Here is a table of points, one per row:
[ 1.5  0.3  0.7  0.  -2.7 -0.4  0.4 -0.8 -0.7 -1.1  0.8  0.8  0.2 -0.8 -0.1  0.9  0.6  0.4 -2.1  2.1 -0.5 -0.4 -0.4 -0.6]
[ 0.2  1.3  1.   0.   0.5 -0.6 -2.   0.4  1.3  0.  -1.  -1.4 -1.  -0.5 -0.4 -1.5  2.1 -1.8  1.3 -1.4  0.   0.6 -0.6  0. ]
[ 1.2 -1.5 -1.7  2.2  0.6  0.6 -0.4 -0.5  0.5 -0.5 -0.6 -1.3  1.2 -2.2 -0.1 -0.1  0.5 -0.8 -0.9  0.   1.6  1.1 -0.5  1.1]
[ 0.   0.6  0.5 -0.2 -1.4  0.3  1.4 -0.3 -0.4 -1.6  1.4  1.  -0.5 -1.   0.1  0.8  0.2 -0.5 -1.2  2.  -0.8 -0.5 -1.4  0.6]
[-1.   0.  -2.5  1.  -0.3 -1.2  0.2  0.   0.1  0.7  1.7 -0.8 -1.1 -1.5 -0.5 -0.6  1.6 -0.8  0.  -1.1  0.6  1.3 -1.   0.7]
[ 0.8  0.   0.2  0.6  0.6 -0.7 -0.6  0.7 -1.5  0.9  0.4 -0.6 -0.7  0.4  0.2  1.4 -1.4 -1.   1.6  2.4 -0.8 -0.2 -0.2 -1.5]
[-1.4  1.1 -0.5  1.5 -1.6  1.3 -1.7 -1.6 -0.7 -1.6 -1.2 -0.6  1.2 -0.1 -1.5  1.6  0.9  2.3  1.4 -0.2 -0.5 -0.5  0.2  0. ]
[ 0.8  1.9  0.8 -0.5  2.   0.6 -0.2  2.7  0.2 -1.3  1.7 -0.5  1.5  0.9 -0.1 -0.1  0.7  1.5  0.   0.3  0.6  0.4 -0.6  0.4]
[ 0.  -0.8 -1.   0.1 -0.5  3.1 -1.9  1.6  0.1  0.9 -0.6 -1.4 -0.5  1.2 -1.1 -0.1 -0.7  1.   1.5  0.3  0.1 -0.4 -1.3 -0.5]
[-0.7 -1.1  0.7  0.   0.7  0.8  0.  -1.5  0.6 -0.5  1.5 -0.1  0.6  0.8 -1.1 -0.8 -1.  -0.6  0.3 -0.8 -0.5 -0.2 -0.6  0.5]
[ 0.9 -0.7  0.3  0.9  0.3 -1.  -0.6  0.5 -1.   0.1 -0.7 -0.5 -0.5  0.3  0.6  1.3 -1.3 -1.   2.1  2.5  0.   0.3  0.1 -1. ]
[-0.2 -0.8  0.2  1.4  2.3  0.   0.8 -1.   1.3  0.1  0.3  1.5 -2.3  1.6 -0.4  0.2 -0.5  1.1 -0.3 -0.7  0.  -0.8 -0.5  0.2]
[-0.5 -1.4  0.6 -1.6  1.2 -0.5  1.8  0.2  0.   0.2 -1.2 -0.3 -1.4 -1.7 -0.8  0.9  0.   0.   0.   0.7  1.6 -0.3 -1.8  0.4]
[-0.9 -0.5 -0.5 -0.2 -0.7 -1.   0.3 -0.8  1.2  0.6  0.5  0.2  0.3  0.1  0.8 -0.9  0.8  2.6  1.9  0.6  0.2  0.6  0.7 -1.5]
[-0.5 -1.3  1.  -1.7 -0.3  0.6  1.5  0.   0.7  0.1  0.1 -0.6 -0.1 -2.6  0.1 -0.1  1.4 -0.5 -0.4  0.9 -0.4 -0.5 -0.6  0.5]
[ 2.6  1.6 -1.9  0.  -1.1  0.   1.5  0.4 -1.2 -0.9 -0.8  0.1 -0.4  0.2 -0.4 -0.9  0.2  0.5  0.5 -1.   1.3 -1.2  0.3 -0.2]
[ 0.5  0.4  1.  -0.3  0.9 -0.3 -1.1  0.4 -0.2  0.5 -0.2  2.1  1.6 -1.7  0.4  0.3  0.  -0.5  0.5 -1.2 -1.3 -0.1  2.   0. ]
[ 0.3  0.9  0.5  0.2  0.4  0.4 -0.7 -0.7 -1.   0.5 -1.3  1.   0.1  1.   1.1 -1.2  0.4 -1.2 -1.5  0.9  1.6  1.7 -0.2 -0.7]
[ 0.4 -0.4  0.4 -0.1  0.2  0.1 -0.4 -1.1  0.1  2.1  0.3 -0.2  1.4  0.4 -0.2  0.4  0.3 -0.3 -1.7  0.2  2.2 -2.   0.2 -2.7]
[-1.1 -0.2  1.1  1.3 -0.1  0.7  0.5  2.5  0.7  0.2  0.6 -1.1  0.   0.8 -0.6  0.8 -0.4 -0.1  0.   1.2  0.4 -1.   1.8  0.2]
[ 1.4 -1.3 -0.5  1.4 -0.3 -1.6 -0.4  0.5  0.7 -1.2 -1.2 -1.  -0.7  0.4  2.6 -0.3 -0.7  0.1 -0.6 -0.7 -1.9  0.   0.2  0.7]
[-2.3  0.6 -0.6  0.1 -1.  -2.6  1.3  0.9 -0.9 -1.  -0.5  1.2  1.8 -0.1 -0.5 -0.4  1.3 -1.1 -0.7  0.1 -0.8  0.3 -0.3  0.1]
[-0.5 -1.3  1.1 -0.1  0.4  1.1  0.8 -1.5  0.9 -0.7  1.2 -0.2  0.7  1.  -1.5 -0.1 -0.9 -0.8 -0.1 -1.1 -0.5 -0.1  0.   0.4]
[ 1.2  0.8  0.8 -0.8 -0.3 -0.5 -1.  -0.5 -0.6 -1.2  0.2  0.9  0.2 -0.6  0.4  0.3  2.6 -1.4 -1.3 -0.5  0.  -1.5 -1.3  0.4]
[ 0.  -1.2 -1.4  0.2  1.   0.8 -1.1 -0.9 -1.1  0.1  1.8  1.2  0.6 -0.2  0.5 -1.5  0.1  0.3  0.5 -0.7  0.1  0.2 -0.1  1.1]
[ 1.1  0.9  0.4 -0.7  2.  -0.2  0.2  2.3 -1.7 -0.8 -0.2  0.   0.9  2.1 -1.6  1.4  1.1  1.3 -1.2 -0.3 -0.4  1.4  0.   0.3]
[ 0.4 -1.7 -1.5  0.3  0.8  0.8 -0.7 -0.7 -1.  -0.2  1.1  0.9  1.1  0.   0.2 -1.6  0.6  0.   0.3 -1.   0.3  0.2 -0.2  1.1]
[-1.3  1.1 -0.1  0.3  0.  -0.8  0.1  0.6 -0.3 -0.8  0.9  0.4 -0.3 -0.4 -0.2 -0.7 -0.2 -1.6  1.   0.3  0.2  0.2  1.7 -0.3]
[ 0.1 -0.6  0.5 -1.5 -0.7 -1.   0.9 -0.9  0.  -0.2  0.4 -1.1  1.1  0.5  1.9  0.9 -0.3  0.3  2.1  0.   0.7  0.1 -0.1  0. ]
[-0.7 -0.8 -0.9  0.1  0.3  0.3 -0.5 -0.7 -0.3 -0.2  1.7 -0.4 -0.9  0.1 -0.1 -1.6  0.8 -0.9  0.2 -1.4  0.1  0.  -0.4  0. ]
[-0.7 -0.4 -0.3 -0.4  0.8  1.  -0.5 -1.8  1.5 -2.5  0.4 -0.5 -1.5  0.2 -1.2  0.7  0.2 -0.1 -1.  -1.2 -0.5  0.8  0.9 -0.1]
[-1.5 -0.8 -0.7  0.2  1.7  0.8  1.1  0.8 -1.5  1.4 -2.1  1.1  2.2 -1.   0.6 -0.1  1.   0.1 -0.9  0.8 -1.9  1.7  0.7 -2.1]
[-0.1 -0.9  0.2  1.3  2.6  0.   0.9 -1.1  1.1  0.   0.2  1.3 -1.9  1.5 -0.3  0.1 -0.8  1.  -0.5 -0.9  0.2 -0.8 -0.3  0.1]
[-0.4  0.4  0.  -1.3 -0.9  0.  -0.9 -0.1  1.5  1.4  0.2 -2.6  0.2  1.1  1.4  1.6  0.5  1.   0.7  0.2  2.  -0.1  0.   0.8]
[ 0.1  1.2  0.1 -0.1  1.  -0.7  0.6 -0.7  0.5  1.6 -0.3 -2.5 -1.  -1.2 -2.6  0.7 -1.4  0.4  1.   1.1 -1.6  0.4 -1.4  0.8]
[ 1.  -1.2 -0.8  0.6 -0.6 -2.  -0.7  1.2  0.9  0.4  0.1 -1.  -0.7  0.2  2.3  0.  -0.4  0.6 -1.3 -0.4 -2.6  0.2  0.6  1.5]
[-0.5  0.1  1.5 -1.5  0.2 -1.3  1.6 -1.3 -1.8 -0.1  0.6 -1.   0.  -0.7  1.5  1.   0.9  0.9  0.   0.4 -0.4 -0.8  0.2  1.3]
[ 0.3  0.5  0.7  0.2 -0.2  1.2 -0.3 -0.3 -0.3  0.1 -1.2  1.3 -0.5  0.8  1.3 -1.1  0.5 -1.3 -0.9  0.7  1.5  1.6  0.  -0.7]
[-1.1 -0.8 -1.9 -1.2  0.5  0.1 -1.  -0.3  1.1 -0.3 -0.5  1.1 -0.1  0.1 -0.9  0.9 -0.5  0.4 -0.6  0.2  1.4 -2.7  0.3 -0.9]
[-0.8  1.   0.4  0.   0.  -0.3 -0.1  0.2 -0.3 -0.8  0.9  0.   0.  -0.4  0.  -0.8 -0.4 -1.4  0.9 -0.3  0.2  0.4  2.1 -0.3]
[ 1.1  0.1 -0.6 -2.3 -1.5 -0.2 -0.1  1.1 -0.7 -1.2 -0.9  1.7 -0.6 -1.7  0.6  0.8 -0.7  0.5  0.6 -0.8 -0.6 -0.3 -0.2 -0.2]
[-0.1 -1.1 -1.6  0.  -1.1  0.6  0.5 -0.1  2.3  1.1  0.   0.1  0.2 -0.1  0.1  0.2  0.6  2.2  1.2  0.4  0.   1.8  1.4 -0.4]
These points spread out most along one direction. Where along it does each point below lie, from 0 to 99? The average is 50, and the first point in the table lies past the average. One standard deviation of the points above along it is 16.
[-0.4  0.1  0.6 -0.1 -0.8 -1.  -1.1  0.9  1.3  0.1 -0.8 -0.7  1.6  0.2 -1.4 -2.2 -2.8  0.3 -1.5  0.6  0.2  1.3  0.9  1.5] -> 46
[ 2.7  0.2  1.6  0.5 -0.3 -1.4 -0.9 -0.6  1.7  1.9 -1.4  0.8  0.9 -0.6 -1.2 -0.2  0.5  0.   2.1  0.4 -1.1 -0.4 -1.1 -0.4] -> 53
[ 0.2  1.6  0.6  0.4 -1.4  0.8  0.8  0.6 -0.4 -0.2  0.5  0.6 -0.3 -0.3  1.1  0.1 -1.   0.3  0.2 -1.3  1.2  0.3 -1.2 -2.2] -> 58
[-0.2  1.1  0.6 -0.2 -1.5  0.5  1.   0.5 -0.5 -0.4  0.3  0.8  0.5 -0.1  0.7  0.8 -0.6  0.2  0.2 -2.   0.4  0.3 -1.1 -2. ] -> 61
[-0.5  0.7  0.6  0.6 -0.8 -1.  -1.2  0.2 -0.7  1.1  0.   1.7 -0.1  0.3 -0.7 -0.4  0.8 -1.2 -0.6 -0.5  0.7  2.1 -0.1  0.8] -> 59
[-1.6 -0.8 -1.1 -1.5  0.4  0.7 -0.6  0.4  0.8  0.5  0.1  1.7  0.6  0.2 -0.8  1.9 -1.6 -0.3 -0.3  0.2  0.8 -2.1 -0.8 -0.6] -> 41
[-1.3  2.   0.8  2.6 -0.4  0.5  1.   0.3 -0.4  0.1 -1.5 -0.2  1.   0.   0.2  0.7 -0.8  0.7 -0.6  0.3 -0.2 -1.6  1.5  0.8] -> 57
[ 2.3  2.2 -2.3  0.3 -0.4  0.5  2.3 -0.6  0.1 -0.8 -0.4  0.2  0.   0.9  0.6 -0.6  0.7 -0.3  0.3  0.3 -1.5 -0.4 -0.1  0.6] -> 60
[ 0.6 -0.4  0.2 -1.1  0.1  0.8 -0.7 -0.7 -0.4  0.5  1.3 -0.4 -1.4  0.   0.1 -0.1  0.1 -0.6 -0.3 -1.2  0.3 -0.1  2.5  0.4] -> 41
[-1.   1.1 -0.3 -1.   1.   2.1 -1.3 -0.4  1.1  1.5 -1.6 -1.1 -2.1 -0.2  0.5 -0.6 -1.6  0.2 -1.1  0.7 -1.6  0.3 -1.  -0.6] -> 35
[ 0.8 -0.7  1.5  0.7 -1.4 -0.2 -0.1  1.5 -1.5  1.  -0.6 -0.9 -1.   0.1 -0.8 -1.3 -1.4 -0.4 -1.2 -1.1  0.4  0.   1.7  1.3] -> 53
[-1.3 -1.3  1.2 -0.3 -0.5 -0.9  1.3  0.4 -1.4 -0.1 -0.9 -1.   0.   2.   1.6 -0.8 -0.5  0.2  0.5  0.7 -0.3 -0.8 -0.6  1. ] -> 57
